In the rows, 128 means zero.
Rows swapped in pairs by one turn or mirror: which row each one swaps with
The rows were stretched afterwards, more along some directions than others.
K854: [118 130 152 117 117 116 102 114 113 128 123 126  98 121 160 120]
K994: [108 130 169 116 111 136 100 121 121 125 153 119 125 134 147 127]
K665: [102 136 151 126 108 123  84 127  91 126 139 125 101 156 152 123]
K954: [115 118 138 109 137 149 101 150 131  93 172 139 128 118 138 117]
K562: [104 129 144 120 124 114  93 135 118 110 135 134 109 167 160 109]
K543: [120 124 120 117 118 104 109 128 101 122 148 156 125 137 151 104]
K758: [108 105 115  88 116 112 129 123 109 131 138 132 109 128 150 117]
K415: [106 115 134 134 131 115  90 112 118 116 136 124 119 132 181 117]
K657: [111 118 155 118 135 124  99 134 123 130 155 124 114 119 157 142]
K24: [126  97 128 123 139 135 103 120 117 114 140 130 141 100 162 122]
K203: [120 125 145 129 137 127  84 132 127 115 136 116 131 140 159 137]
K26: [ 97 102 116  91 132 133 141 141 111 124 125 159 107 128 178 114]
K134: [118 149 149 117 121 128 114 144 121 106 162 167 134 122 147 114]
K481: [112 119 131 101 138 127 124 147 126 119 154 152 106 111 168 132]
K278: [103  94 124  94 121 113 123 127 104 130 136 115 105 142 163 138]
K178: [120 116 132 104 127 127 116 138 127 122 150 149 129 105 147 133]
K464: [104  96 109  89 124 136 124 143 103  99 140 154 124 129 153 110]
K853: [112 151 167 122 135 128  90 128 113 119 160 149 117 120 163 116]
K155: [129 121 120 114 139 100 106 126 126 121 141 129 121 141 159 118]
K961: [109 119 144 128 116 140  84 135 108 108 172 127 124 127 138 111]
K241: [ 95 122 145 114 119 142 107 120 118 123 143 114 107 139 163 118]
K973: [ 98 109 128  97 124 138 122 132 111 113 141 156 102 115 152 106]
K565: [ 98 115 139 121 133 129  92 123 111 117 126 118  97 146 168 113]
K309: [ 97 118 148  92 112 130 120 149 103 122 132 169 109 121 168 103]
K869: [124 107 129 132 129 108 104 129 123 127 141 118 127 117 168 130]
K518: [109 122 149 115 120 151 108 137 120 103 190 165 125 106 145 112]
K682: [ 97 127 143 109 117 113  91 123 104 124 149 111  96 148 161 117]
K326: [104 108 148 108 139 148 105 154 110 106 123 151  96 111 170 125]
K531: [106 114 152 117 104 117  95 117 109 134 125 111 113 135 168 110]
K604: [105  85 136 105 132 158 115 123 115 125 160 133 112  96 163 111]
K32: [109 142 156 115 134 140 103 119 108 118 147 152 112 148 168  98]
K745: [118 119 141 133 129 116  94 119 117 122 157 134 118 137 171 117]
K591: [109  94 136 112 116 126  91 128 120 122 163 106 113 123 142 125]
K799: [102  95 127  96 109 129 121 138 122 117 161 146 110 109 141 112]
K507: [111  98 134  96 127 124 132 141 114 129 130 157 122 120 166 128]
K93: [123 123 134 122 136 136 104 130 130 104 144 121 131 134 159 130]
K659: [107  95 117 104 107 136 119 137  93 120 139 151 117 117 144 122]
K587: [127 120 134 114 129 132 118 127 124 109 143 148 150 124 140 129]
K696: [ 94 125 145 111 125 138 109 136 117 106 167 167 112 104 164 111]
K814: [120 111 125 135 132 111 100 124 123 130 133 129 110 115 179 118]
K885: [111 144 149 127 127 145 100 144 124 101 159 163 120 117 156 106]
K166: [ 98 115 135 105 133 144 101 146 109 101 136 126 115 154 154 119]
K614: [ 99 121 140  86 115 143 127 142 105 102 156 148 120 143 139 126]
K901: [113 129 132 100 123 122 110 143 113 105 148 164 125 155 144 108]

Swapped with K24: K853
Swapped with K326: K854
Swapped with K994: K507
Swapped with K973: K565

Rows swapped in pairs by one turn or mirror: which row each one swaps with
The rows were stretched afterwards, more along some directions than others.
K48: [ 77 111 118 133 139 125 119 148 132 106 153 139 127 109 142 153 131 120
 120 135 119 152 147 155 109 115 138]
K49: [138 134 142 156 143 143 123 127 129 133 139 115 134 112 131 113 110 137
 134 123 146 149 133 124 107 144 145]
K746: [ 66 130 154 137 148 116 129 136 116 105 141 120 152 102 115 139 162 105
 158 118 131  96 145 141 142 156 132]
K780: [ 91 119 127 150 118  94 143 142 167 104 145 103 150 101 134 136 113 121
  97  98 158 137 116 142 130 123 115]
K392: [138 115 139 109 118 111 145 129 140 133  96 143 119 153 122 122 127 105
 100 115 129 124 137 117 158 137 114]
K802: [113 108 111 111 136 103 118 118 134 128 125  99 145 150 165 123 117 105
 125 121 146  94 118 141 138 140 114]
K785: [136 124 133 127 132  88 147 145 168 110 116 105 163 115 141 155 136 127
  88 115 143 117  92 146 152 106 119]
K505: [130 132 149 138 123 131 134 145 135 121 149 147 126 120  95 117 141 141
 116 115 110 137 127 128 141 148  96]
K455: [127 122 133 146 124 125 107 100 136 105 182 120 110 131 120 150 109 129
 149 124 103 138 143 126 118 133 169]
K527: [ 96 138 117 118 125 127 112 114 131 139 155 128 140 142 141 170 110 119
 153 137  92 116 139 140 124 109 147]
K535: [103 130 124 107 125 124 110 112 134 116 164 126 150 175 135 143 128 124
 118 134 113 108 101 141 141 127 136]
K984: [118 127 140 112 139  94 154 130 133 116 116  92 153 120 121 120 125 137
 126 145 153 108 120 130 157 155 108]
K647: [ 92 104 148 124 134 143 145 131 113  98 105 113 134  97 120 135 122 103
 131 118 151 138 132 140  87 106 124]
K652: [121 118 115 131 117 132 131 121 142 127 135 134 143 128 138  93 121 130
  96 127 161 135 113 121 117 155 127]
K629: [111 123  85 121 121 123 104 113 123 137 144 129 133 147 155 120 107 146
 136 145 137 119 106 109 135 157 128]
K491: [113 131 121 127 105  92 137 138 155 122 159 117 113 151 133 154 150 123
 154 143  94 102 145 134 135 113 146]
K862: [103 122 109 130 129 106 123 151 158  90 134  92  80 145 135 175 156 129
 136 135  87 128 145 121 138 127 139]
K817: [ 95 123 133 135 122 100 122 128 130  97 164 138 100 137 133 144 122 118
 150 157 102 126 165 140 133 118 138]
K581: [ 77 126 129 122 155 139 126 133 114 105 155 113 163 122 142 127 122 105
 129 141 134 151 177 139 101 140 145]
K439: [ 99 118 109 112 125 103 146 125 140  85 141  99 148 139 139 110 104 144
 110 129 168 123  98 136 129 148 107]
K164: [159 119 133 126 109  91 144 140 157 129  89 131 110 128 131 148 120 117
 114 129 118 117 100 144 174 113 110]
K427: [ 75 124 136 140 129 131 152 132 112 115 122 117 147 100 122 116 132 101
 143 140 153 126 159 130 127 134 136]
K613: [113 130  96 122 133 136 104 121 151 111 179 119 144 162 163 157 109 144
 106 123 120 147  97 133 102 115 121]
K357: [165 132 115 127 111 102 136 115 154 113 101 100  97 112 115 159 124 149
 139 141 127 118 109 129 157 117 123]
K367: [122 124 106 129 106 109 114 139 112 126 130 159  89 126 142  97  97 128
 141 139 116 116 119 133 111 142 128]
K33: [124 119 110 117 133  86 119 123 152 126 141 111 139 171 163 152 113 104
 136 123 122  94 110 151 158 125 113]
K645: [130 119 110 144 137 123 131 135 128  84 118 100 143 110 155 124 102 114
 120  87 151 152 135 109 100 126 114]
K144: [126 142 130 120 133 101 108 144 121  81 128 113 113 128 140 136 144 135
 138 126 123 108 125 127 115 113  98]
K646: [114 125 139 120 146 115 128 129 129 106 125 110 150 114 120 145 154 109
 156 131 115 109 173 109 142 167 131]
K305: [142 128  91 117 123 104 122 104 145  92 137  96 118 144 158 138  84 140
 136 116 131 139 128 110 123 127 112]
K599: [124 113 146 144 126  99 120 115 156 129 147 131 139 130 117 132 119 110
 112 120 148  98 107 130 177 147 116]
K214: [108 105 149 153 124 111 163 163 143 138 105 109 121  85 114 125 131 119
 127 121 141 137 159 120 138 136 135]
K307: [123 117  91 119 115 110 147 111 141 130 121 113 123 125 148 134 115 131
 141 113 130 137 155 100 129 150 146]
K833: [101 101 163 114 136 129 145 142 146  98 149  81 116 106  96 155 130 134
 155 129 126 142 154 142 122 123 122]
K366: [130 142 143 129 133 105 156 124 132 123 129 101 136 106 103 139 165 143
 160 139 110 126 173 104 153 142 137]
K422: [116 116 126 123 124 105 142 133 170 139 150 105 172 143 152 136 140 130
  93 108 147 130 132 120 152 139 138]
K634: [114 143 136 131 116 113 154 130 131 141 124 119 118  85  92 147 126 142
 184 139 119  84 122 112 133 129 129]
K972: [124 112 151 137 134 124 142 162 143 113 109 107 145  71 117 112 147 114
 108 114 142 145 152 122 128 140 123]
K494: [153 118 112 132 110  82 131 124 147 110 111 101  71 149 156 121 112 130
 138 151 134 115 116 134 123 104 127]
K695: [ 98 119 116 141 105 131 135 144 137 102 131 130 128 106 119 155 116 101
 116 118 121 145 155 139 120 102 163]
K446: [123 114 110 112 134 110 117 105 125 102 135 103 109 163 138 152 148 139
 158 141 112 126 140 113 141 162 129]
K680: [117 124 166 129 126 129 168 135 140 105 130  99 154 122 108 121 103 105
 106 111 157 149 158 127 109  89 148]
K437: [109 119 103 133 113  92 137 123 155 117 128 105 113 139 150 139  93 121
 116 138 140 117  92 125 137 103  97]
K157: [137 137 107 145 128  89 144 107 149 144 127 108 154 133 132 111 105 142
 121 116 152  98  96 109 139 156 123]
K521: [107 127 120 124 111  96 130 128 128 140 102 132 137 122 139 132 102 114
 119 129 133  91 100 136 153 118 119]
K41: [142 126 145 134 124 127 148 128 132 146 119 119 131 102  96 146 168 155
 146 138 101 132 131 120 143 149 123]
K120: [109 131 167 123 145 121 149 134 146 101 126  90 121  97 112 161 159 115
 159 126 113 119 160 141 116 112 139]
K747: [127 144 119 136 146 118 100 127 138  91 128 113 116 106 150 150 138 126
 141 123 121 149 148 119 103 131 109]
K452: [114  97 136 142 129 116 144 116 142 115 140 102 117 111 119 101  99 131
 114 135 158 143 138 148 126 150 139]
K210: [115 123 151 125 121  97 137 134 125 103 127 128  97 116 119 154 156 117
 168 146  91 112 171 146 139 118 159]
K539: [ 88 105 110 131 106 123 136 143 133 116 128 145 103 109 139 148  95 106
 144 130 122 141 142 146 117 111 140]
K388: [108 119 130 106 139 121 110 124 123 107 129 126 107 139 150 130 149 126
 131 135 125 136 154 121 120 140 127]
K222: [122 133  96 129 150 133 103 135 122 107 140 134 154 149 163 113 137 125
 109 138 125 161 155 114 121 166 117]
K664: [126 126 123 109 116 129 108 132 104 139 142 140  99 144 123 117 129 143
 159 146  88 111 143 119 117 160 130]
K738: [122 122 112 129 122 118 130 131 122 133 141 128 155 159 138 114 133 143
 100 133 112 143 125 109 152 159 106]
K483: [155 126 135 147 116  75 147 124 179 114 143 100 152 148 153 138 101 116
  91 126 142 121 116 139 161  99 136]
K275: [ 81 140 112 132 150 119 109 104 107 104 154 131 132 140 133 135 135 109
 159 128 105 110 154 126  98 147 144]
K639: [138 106 144 146 120  98 153 139 166 138 120 116 139 122 145 127 108 107
 103 126 157 130 138 151 150 104 145]
K130: [161 145 163 124 119 134 155 119 123 120 126  96 112 140  90 143 126 152
 164 153 107 135 140 115 131 121 141]
K84: [117 143 124 123 105 112 135 130 150 118 163 120 114 153 117 168 119 136
 142 142  77 121 117 116 125 102 125]
K325: [123 136 113 155 128 115 119 144 159 115 179 104 164 133 160 133 129 134
  94 105 128 150 136 141 111 106 140]
K39: [103 122  97 126 125  99 112 143 132 110 126 139 139 138 155 132 140 130
  91 122 129 111  85 124 150 146  94]
K573: [114 124 121 132 108 113 129 149 144 122 138 156 151 142 129 109 109 106
  80 106 124 136 137 118 155 139 106]
K62: [118 121 155 150 131 119 143 134 134 122 130 111 124 133 113 153 118  92
 123 118 105 130 141 152 131  89 158]
K451: [104 133 118  97 134 143 123 110 119  96 147 113 152 151 146 123 104 135
 129 132 141 129 113 115  92 124  97]
K576: [102 125  93 140 115 108 145 153 188 118 132  92 120 105 145 136 125 141
 107 124 154 116 106 113 130 132 125]

Swapped with K164: K539
Swapped with K972: K833
Swapped with K505: K645
Swapped with K581: K984
Swapped with K634: K62
Swapped with K527: K521
Swapped with K491: K494
Swapped with K446: K652
Swapped with K746: K49

